In the rows, zero is written as 128.
One turn moves every row onto another: examples first, then more rows asked
K_954: [108 151 130 127 145 127 126 144 110 125 147 150]
K_434: [119 125 155 138 102 124 163 107 154 131 117 127]
K_591: [130 102 133 119 122 103 132 141 150 134 152 110]
K_987: [120 140 151 125  81 109 142 115 137 156 100 135]
K_739: [118 124 155 142 111 124 160 104 159 126 119 129]
K_134: [113 123 109 119 137 101 103 138 140 128 148 138]
K_756: [106 135 128 136 116 139  95 129 119 118 147 150]
K_630: [119 138 156 127  81 106 138 116 139 152  99 136]
K_812: [117 139 133 141 110 135 155 129 162 166  99 147]
K_686: [124 125  97 117 129 110 106 156 142 129 135 131]
K_212: [114 139 131 139 106 138 160 126 161 161 102 146]
K_768: [116 143 152 129  81 110 143 118 139 148  97 137]
K_268: [162 122 132 154 125 113 132 130 128 136 148 123]
K_318: [112 100 130 157 123 111 133 130 124 115 134 113]
K_69: [124 144 128 114 120 129 126 155 104 112 138 129]
K_376: [103 116 107 161 135 125 131 151 131 161 118 139]
K_406: [115 146 122 139 111 140  94 147 116 119 130 147]
K_903: [132 130 153 114 110 143 103 160 133 123 134 154]
K_520: [117 141 134 143 114 134 159 123 159 165 102 145]
K_610: [114 139 155 129  84 111 145 116 140 159 102 140]
K_379: [126 137 160 129 127 138 106 152 134 114 137 159]
K_564: [110 137 121 102 121 136 122 149 110 143 151 145]
K_453: [121 129 152 119 124 146 105 152 139 134 142 166]
K_844: [134 135 121 145 141 106 132 171 151 145 120 124]
K_743: [114 131 142 126 124  77 110 144 133 163 135 137]
K_362: [117 141 139 146 110 132 161 127 159 159  99 144]
K_16: [152 135 123 157 133 115 125 140 130 169 140 146]
K_74: [156 123 132 135 104 103 116 132 117 163 146 133]
K_530: [107 111 125 136  93  98 111 141 107 155 117 127]
K_638: [121 128 153 142 108 121 162 103 153 127 117 125]
K_717: [113 129 154 141 107 121 162 101 155 127 120 133]
K_325: [114 130 113 132 113 156 102 143 126 122 142 144]
K_258: [120 137 111 125 133  92  99 151 132 122 130 135]

K_686 -> K_134
K_717 -> K_768
Where do these go?
K_530 -> K_376
K_69 -> K_564
K_406 -> K_325
K_610 -> K_362
K_903 -> K_453
K_844 -> K_591
K_268 -> K_74
K_520 -> K_638
K_630 -> K_812

One turn moves every row onto another: examples first, then more rows asked
K_218: [138 137 119 108 162 157 120 116 158 139 144 123]
K_250: [108 133 135 130 126 115 155 116 131 104 144 145]
K_689: [139 148 127 133 112 158 146 116 109 139 110 129]
K_255: [ 99 105 120 106 154 128 111  92 130 147 120 133]
K_398: [135 147 151 123  99 162 107 120 134 121 141 115]
K_9: [121 133 147 135 125 158 145 103 130 117  87 112]
K_882: [132 114 111 119 154 121 117 130 162 142 141 135]
K_670: [132 134 136 149 166 133 137 117 127 133  94 109]
K_230: [138 139 117 116 116 128 120 101 108 121 145  93]
K_516: [116 114 123 112 136 139  91 118 157 136 128 155]
K_957: [143 124 160 146 150 129 124 124 122 139  93 127]
K_336: [119 104 131  95 116 137 114 110 136 140 144 150]
K_153: [ 99 127 129 133 169 144 104  97 126 140 110 139]
K_749: [146 147 132 151 127 126 145 124 151 130 113 101]
K_102: [109 110 130 156 158 133 101  88 131 132 121 124]
K_239: [140 144 141 140 113 159 139 132 122 122 108 105]
K_190: [123 148 137 124 100 132 127 111 110 114 153 112]
K_594: [101 119 114 123 128 141 111 110 149 115 125 162]
K_690: [133 125 127 112 120 100 112 118 145 124 158 131]
K_226: [119 149 126 116 151 121 146 102 121 150 105 145]
K_671: [101 126 142 113 166 163 113 136 128 122 133 110]
K_470: [128  99 119 147 118 134 114 110 158 143 145 121]
K_982: [ 87 134 138 140 148 126 147 142 130 125 124 115]
K_781: [109 137 134 156 108 131 129 128 155 144 123 102]
K_180: [115 146 140 111 136 116 119 105 119 123 166 139]
K_127: [134 165 145 109 143 122 125 100 146 145 146 142]
K_979: [134 122 134  97 125 108 107 131 139 103 133 128]
K_231: [117 113 135 123 159 131 126 107 141 135  81 115]
K_409: [121 134 160 110 128 151 110 121 119  94 121 104]
K_17: [132 134 151 137 112 137 149  91 117 111 133 103]
K_458: [100 121 133 124 145 166  92 128 137 142 108 127]
K_947: [145 131 107 126 139 153 128 105 147 132 110  92]
K_422: [ 95 153 142 143 156 125 131 109 111 131 106 117]
K_915: [148 112 149 113 107 119 134 111 135 123 153 121]
K_210: [119 157 163 130 107 131 100 106 141 146 133 116]
K_820: [115 118 165 118 132 137  86 113 120 152 117 134]

K_820 -> K_470
K_915 -> K_17
K_190 -> K_239
Where do these go?
K_127 -> K_210
K_180 -> K_398
K_979 -> K_230

One turn moves every row onto another: examples first, then more rows asked
K_648: [138  98 124 117 105 136 146 121 137 119 137 165 119 155 119 145]
K_106: [ 98 138 139 153 103 139 140  92 126 144 113 116  90 138 121 152]
K_775: [133 112 128  84 115  99 162 131 138 126 103 129 101 135 122 111]
K_29: [113 110 149 136 154 124 149 140 149 121 126 142 118 165  98 146]
K_457: [140 147 106 115 109 139 150 121 114 108 103 125 114 145 123 150]
K_814: [130 133 141 131 127 120 168 141 151 165 114 139 150 156  93 128]
K_343: [126 139 134 116 159 127 172 124 119 163  91 133 109 141 118 127]
K_51: [123 128 124 124  90 140 169 129 119 154 107 127  91 127 150 134]
K_207: [123 110 139 110 148 127 141 117 139 141 146 104 107 137 130 175]
K_229: [103 118 143 144 112 115 181 134 148 147 133 144 145 155 106 135]
K_735: [124 135 117 116 104 146 142  98 166 140 121  86 130 150 106 112]
K_710: [107 134 126 109 144 143 153 119 132 130 131 127 116 146 120 185]
K_169: [128 140 137 132  98 144 133 115 136 156 134  92  83 154 145 126]
K_24: [144 109 166 112 102 123 159 135 122 137 120 100 109 149  91 117]
K_904: [125 101 131 110  98 125 162 132 148 159 108 143 110 142  83 109]
K_895: [ 90 134 155 110 107 126 129 120 162 134 134 111  90 128 144 132]
K_606: [122 145 130 120 134 124 140 111 138 134 109 153 114 148 160 110]
K_215: [ 95 121 147 107 139 119 133 111 127 114 131 154 115 159 131 143]
K_243: [123 145 132 114 149 127 138 118 151 130 150 160 108 149 100 120]
K_284: [122 148 127 123 104 125 144 118 156 134 110  68 114 157 112 133]
K_683: [122 143 131 115  85 123 167 109 148 141 160  90 112 153 122 124]
K_700: [111 149 132 125 122 144 110 111 126 151 140  98 115 135 117 153]
K_482: [126 135 143 113  88 130 178 107 152 155 122 108 113 168  79 127]
K_122: [120 109 132 124 118 124 162 106 124 178 120 111 111 162 116  92]
K_260: [125 167 149 116 104 103 159 141 158 135 100 118 105 133 124 128]
K_177: [104 109 139 118 134 153 128 108 120 128 132 122 140 128 129 147]
K_124: [126  97 138 142 137 111 166 119 176 154 119 137 113 148 101 127]

K_177 -> K_124
K_260 -> K_457
K_710 -> K_814
Where do these go?
K_122 -> K_895
K_243 -> K_24
K_775 -> K_51
K_169 -> K_215
K_29 -> K_482
K_229 -> K_735

One turn moves every row onto another: examples first, then more rows asked
K_80: [136 111  85 103 114 133 140 141 131 128 124 123 107]
K_676: [107 139 152 140 122 127 108 106 129 147 109 139 125]
K_492: [133 118  87 101 116 133 139 144 130 135 128 133 102]
K_45: [109 139 146 110 107 123 117 115 126 108 158 158 106]
K_750: [110 133 153 129 120 122 131 112 126 156 126 150 143]
K_789: [133 161 132 135 147 143 102 122 122 124 152 138 108]
K_188: [114 155  82 100 118 136 112  99 127 128 118 140 150]
K_397: [145 152 127 128 152 135 120 130 120 126 165 148 128]
K_295: [122 142 136 133 142 125 134 120 129 132 105 161 147]
K_211: [137 135 129 130 121 136 147 114 124 109 158  99 150]
K_266: [110 140  95 107 101 131  93  90 123 138 125 119 141]
K_366: [130 120 136 136 135 114 139 116 127 127 110 140 165]
K_665: [106 143 143 130 119 130 145 109 134 135 105 140 147]
K_143: [136 134 139 125 120 132 140 118 120 130 178 116 145]
K_841: [132 115 144 146 138 112 103 113 124 138 115 139 142]
K_301: [128 129  81 107 116 124 107  97 123 123 122 122 163]
K_355: [126 109 144 122 106 111 103 109 123  94 157 132 115]
K_525: [139 104  89 107 116 128 125 141 130 133 129 121 101]
K_799: [109 140 140 105 101 124 144 114 130  95 153 150 123]
K_628: [134 118 125 124 120 115 124 113 129  68 136 132 131]
K_827: [121 166 127 133 126 154 131 112 131 104 133 108 121]
K_18: [138 112  84 108 120 134 128 142 132 127 120 123 100]
K_936: [117 147 128 110 121 127 139 119 132  79 135 160 122]
K_342: [125 145 133 135 115 146 129 107 129 106 144  89 131]
K_455: [108 131 146 119  99 124 107 105 130  95 146 132 103]
K_723: [114 140  93  94 103 128 118  98 122 145 137 136 158]
K_889: [131 136  81 101 128 122 107 106 120 135 132 149 161]
K_845: [126 123  90 102 108 138 137 138 132 135 125 126  97]
K_622: [134 163 123 141 146 148 109 118 128 104 133 121 114]
K_248: [150 130 135 131 139 125 118 125 116 130 177 129 138]
K_634: [128 126 134 147 138 120 117 111 130 118  94 130 148]
K_590: [117 116 152 143 114 117 114 103 127 141 114 119 143]
K_346: [133 108  92 109 109 132 124 136 131 134 126 113  96]
K_556: [131 114  94 106 111 134 121 139 130 140 130 124  91]
K_478: [129 135  83 113 125 126  81  99 122 129 119 132 143]
K_541: [113 148  94 100 114 130  93 100 121 150 135 147 139]
K_729: [128 113  94 102 105 134 133 138 131 143 133 123  98]
K_869: [126 122  94 107 110 118  89  97 118 145 139 129 151]
K_339: [134 118 132 128 126 114  97 115 127  80 140 141 113]
K_50: [135 125 125 114 128 113 135 123 127  79 147 158 135]

K_366 -> K_634
K_266 -> K_541
K_397 -> K_211
Where do these go?
K_455 -> K_45
K_346 -> K_556

